In the rows, zero is written as 128.
A single turn carries every row of the set below to another of its rows. Some are shown first; where does it send the rows asked next?
Z_192: [ 83 120 144 101 132 109 124  81 132 135  96 135 148 148 120 105 123 110
  91 149 160 129 121 114 159 163 133]
Z_840: [128 135 124 143 154 135 127 147 134 137 124 133 140 106 124 157 110 124
  95  97 105 134 107 116 168 115 177]
Z_209: [ 84 117 144  97 128 107 124  88 129 135  99 139 151 152 119 103 124 112
  93 150 160 133 121 116 162 157 128]
Z_314: [135 131  98 123  78  75 131 169 133 130 106 168 142  84 107 127 128 133
 144 142 135 137 142  97 102 161 125]
Z_310: [117 131 117 134 148 142 120 164 118 141 143 161 148 110 111 145 121 116
  90  89 147 138  97 112 138 133 158]
Z_739: [135 136  95 129  84  79 132 155 140 129  98 157 136  74 113 130 126 129
 140 139 132 130 143  90  94 173 139]
Z_717: [139 129 103 122  76  70 132 173 135 129 104 165 142  94 108 128 125 141
 149 147 118 142 146 105 122 142 123]
Z_211: [138 127 109 129  77 129 154 100  93 105 120 127 108 114 136 155 132 136
 180 122 133 149 129  86  97 145 187]
Z_729: [123 138 118 146 158 139 125 139 135 137 123 133 139  97 123 157 112 116
  88  92 119 129 104 106 147 134 183]
Z_574: [134 123 108 124  73 130 150 112  84 108 131 141 111 118 129 149 138 135
 180 119 147 153 125  87  89 147 176]
Z_20: [118 136 116 142 154 144 122 149 127 138 133 146 141  97 119 150 118 112
  85  88 140 130  98 105 132 142 174]
Z_175: [142 125 113 130  74 124 155 102  95 106 118 121 108 119 137 157 129 142
 185 126 117 153 133  92 115 131 188]
Z_232: [135 112 127 122 122 126 144  63 129 112 187 130 123 141 114 110 167 101
 131 121 129 117 162 124 120 157 132]
Z_773: [136 118 110 119  68 127 151 123  78 109 137 149 116 129 125 146 137 139
 185 122 146 161 125  95  99 134 166]
Z_787: [121 127 122 132 144 136 122 171 116 141 144 161 150 118 110 146 121 124
  95  95 132 144 102 121 158 114 153]
Z_26: [143 132 104 128  79  67 136 163 144 128  94 150 139  91 114 135 119 144
 151 149  99 140 150 104 133 138 135]
Z_562: [140 118 114 119  67 122 152 126  80 108 134 144 116 135 126 150 137 146
 190 127 130 163 131 100 118 119 166]
Z_287: [138 114 129 127 125 124 145  58 134 111 180 121 121 137 119 114 163 103
 131 122 119 114 165 124 126 156 141]
Z_29: [143 137 103 134  86  71 137 149 151 127  84 140 134  79 120 139 119 139
 146 147  98 131 150  97 123 151 148]
Z_205: [126 129 126 136 148 131 125 164 125 139 134 147 146 118 116 151 115 128
  98  98 112 143 107 123 173 105 163]
Z_538: [144 121 115 125  70 121 155 116  91 107 124 131 112 129 132 156 132 147
 190 130 115 160 134 100 125 117 177]
Z_658: [141 113 132 126 125 121 146  58 136 111 179 119 121 142 120 116 162 108
 135 125 108 116 166 128 138 146 140]
Z_804: [136 109 130 119 120 124 143  71 125 114 191 137 126 147 111 109 168 104
 134 122 128 122 161 128 126 149 125]
Z_88: [ 84 117 147  97 128 106 124  90 131 136  98 138 152 155 117 104 123 115
  96 153 153 135 123 119 171 150 128]
Z_911: [139 108 132 118 118 120 143  73 128 112 188 134 127 152 112 110 166 110
 138 125 117 122 165 132 140 139 126]
Z_286: [ 85 121 144 103 133 107 125  77 137 135  91 127 147 145 124 108 121 111
  92 150 151 128 123 114 164 160 138]
Z_223: [138 140  98 135  89  76 135 145 149 128  87 143 132  70 119 136 120 131
 141 143 115 128 147  88 105 169 149]
Z_243: [ 87 119 146 102 132 105 126  78 138 133  91 127 147 150 123 108 121 114
  95 153 144 130 124 116 172 153 139]
Z_781: [143 111 134 123 120 118 146  67 132 111 184 124 123 149 116 114 163 110
 137 127 107 121 167 132 144 137 132]
Z_944: [ 88 117 148  99 129 104 125  84 135 134  92 131 150 153 121 107 121 116
  97 155 146 132 123 119 176 148 132]

Z_574 moves to Z_211
Z_840 moves to Z_205
Z_287 moves to Z_658
Now find these:
Z_88 moves to Z_209
Z_26 moves to Z_717

A single turn carries every row of the set below to another of its rows. Some are shown first; where does it send the rows asked next?
Z_885: [122 107 133  93 145 150 132 118 127 112  99 174 151 151  99 120 127 146
 125 161  99 123 111 161  96 111 109 127 103 137 119 119 107 106 127 187
 126 104]
Z_657: [116 156 108 144 136  99 162 124 153 123  99 142 134 115  94 138 108 124
 162  99 159 137 148  98 123 157 136 148 122 122 138 150 116 114 124 167
  86 119]
Z_292: [122  84 133 104 107 129  83 134 129 148 172 127 127 135 178 130 152 145
 149 102  99 111 102 159 106  99 106 123 141 116 114 129 144 141 129 110
 141 134]
Z_522: [124 133 127 120 158  98 126 100  84  78 104 121  96 120 115 113 139 103
 127 140  88 162 115 109 136 116 113 126 129 137  88 157 107 139 115 137
 135 132]
Z_496: [124  85 134 106 109 126  79 133 127 151 172 126 123 130 176 125 152 140
 134 111  97 114 101 162 110  93 100 125 135 114 118 131 150 139 131 114
 134 132]
Z_103: [122 109 126  96 149 154 122 124 138 115 105 175 144 155 112 118 125 153
 138 168 107 119 114 156  94 109 106 128 108 132 113 116 114 111 134 195
 124 112]
Z_12: [120 149 103 141 139 106 169 124 144 123  99 144 138 125  88 133 115 119
 164  97 156 136 137 105 127 154 147 147 117 120 144 136 119 126 122 176
  87 117]
Z_560: [105 129 126 132  82 134 114 128 140 117 107 111 136 105 150 138 129 121
 145 108 122 156 139  83 145 125 179 149 147 117 143 136 147 149  89  93
 160 150]
Z_651: [120 159 112 139 131  98 162 119 145 123 102 149 136 115  92 136 109 118
 159 101 153 140 141 106 125 155 142 146 111 125 142 151 117 118 122 174
  85 123]
Z_413: [140 135 127 140 111 171 145 151 152 131 134  99 158 138 140 174 163 165
 115 119 112 119 164 159 108 107 119 157 155 110 131 104 134 105 115 120
 127 109]
Z_125: [103 120 122 132  81 121 117 124 143 122 109 113 140 108 142 137 132 120
 133 100 119 141 139  84 135 131 182 140 149 131 149 132 159 145  95  94
 156 153]
Z_19: [119 133 128 125 150 103 119 100  90  72 106 117  91 116 107 114 136  99
 129 145  89 164 114 113 131 115 122 128 128 141  97 162 107 138 122 147
 130 123]
Z_142: [121 107 128  87 144 153 133 121 130 123 105 176 143 154 103 118 129 145
 122 159 100 121 111 156  84 103 107 126 112 143 122 115 117 110 134 186
 124 111]
Z_727: [103 128 122 137  82 127 115 124 140 114 108 108 140 111 149 141 130 123
 145 108 121 144 141  81 136 136 180 147 152 130 136 130 154 147  86  97
 155 156]
Z_477: [116 128 121 136  86 131 117 131 137 118 107 106 138 113 147 139 140 127
 145 108 116 145 144  82 138 129 188 138 153 128 139 128 158 149  94  93
 156 160]
Z_704: [121  81 141 109  98 121  80 132 130 144 163 133 132 126 183 130 155 140
 142 112  96 121 107 165 100 101 108 121 141 116 119 144 144 135 126 115
 144 135]
Z_283: [126 158 107 140 129  97 165 121 141 131 100 146 137 117  84 129 116 115
 158 105 155 146 135  95 119 157 137 152 113 120 137 153 124 121 134 171
  93 123]
Z_764: [172 111 141  92 110 112 111 145 125 145 111 114 118 131 128 128 138 165
 118 137  80 130 119 101 137 137 123 136 133 141 137 106 130  88 166 158
  77 144]
Z_199: [171 117 140  88 100 102 108 156 120 142 118 115 118 134 133 121 139 156
 110 130  85 142 122 108 137 135 120 134 128 145 129 110 136  90 163 161
  80 152]
Z_401: [143 135 134 139 117 170 152 152 155 134 139 105 150 139 131 176 166 164
 110 118 112 118 161 146 102 110 128 162 155 123 136 100 153  98 113 116
 134 117]
Z_355: [105 170 117 140 154 149 132 117 141 113 128 134 147 115 124 140  92 161
 131  97 136 113 136 131 149 111 101 116 105 112  97 143 120 140 114  81
 151 116]
Z_173: [101 168 120 145 151 136 128 120 144 113 127 130 151 103 125 135  90 161
 136  93 131 109 129 131 146 117 112 112 105 103  93 140 116 137 103  81
 152 118]
Z_637: [166 118 141  89 100 100 111 150 124 145 126 105 112 126 128 125 137 150
 112 136  77 140 119  97 138 138 122 137 131 139 123 111 128  82 155 160
  81 153]
Z_216: [120  79 141 105 114 133  81 134 138 147 168 126 126 133 181 133 149 140
 147 108  95 108 112 169 112  96 106 124 142 118 119 130 138 138 118 109
 130 132]
Z_450: [ 98 167 121 141 142 133 127 128 144 111 133 131 149 109 126 132  93 149
 126 101 136 124 139 128 153 108 107 112 100 105  87 147 121 138 103  86
 162 122]
Z_925: [141 145 135 139 108 175 153 157 153 139 138  98 148 134 124 175 164 169
 111 118 104 121 159 151 109 115 131 166 146 126 137 107 147 100 116 118
 121 115]
Z_534: [129 104 126  93 147 147 133 125 133 125  99 174 153 160  97 119 135 149
 125 160  97 111 116 156  86 113 108 125 107 148 118 116 116 112 133 181
 119 118]
Z_844: [124 130 135 130 158  95 132 111  91  85 108 120  85 113 101 111 141 103
 128 137  86 165 109 106 130 127 123 132 123 145 100 165 118 138 120 141
 130 133]

Z_19 moves to Z_199
Z_885 moves to Z_496
Z_355 moves to Z_522
Now find these:
Z_764 moves to Z_413
Z_727 moves to Z_651
Z_560 moves to Z_283
Z_125 moves to Z_12

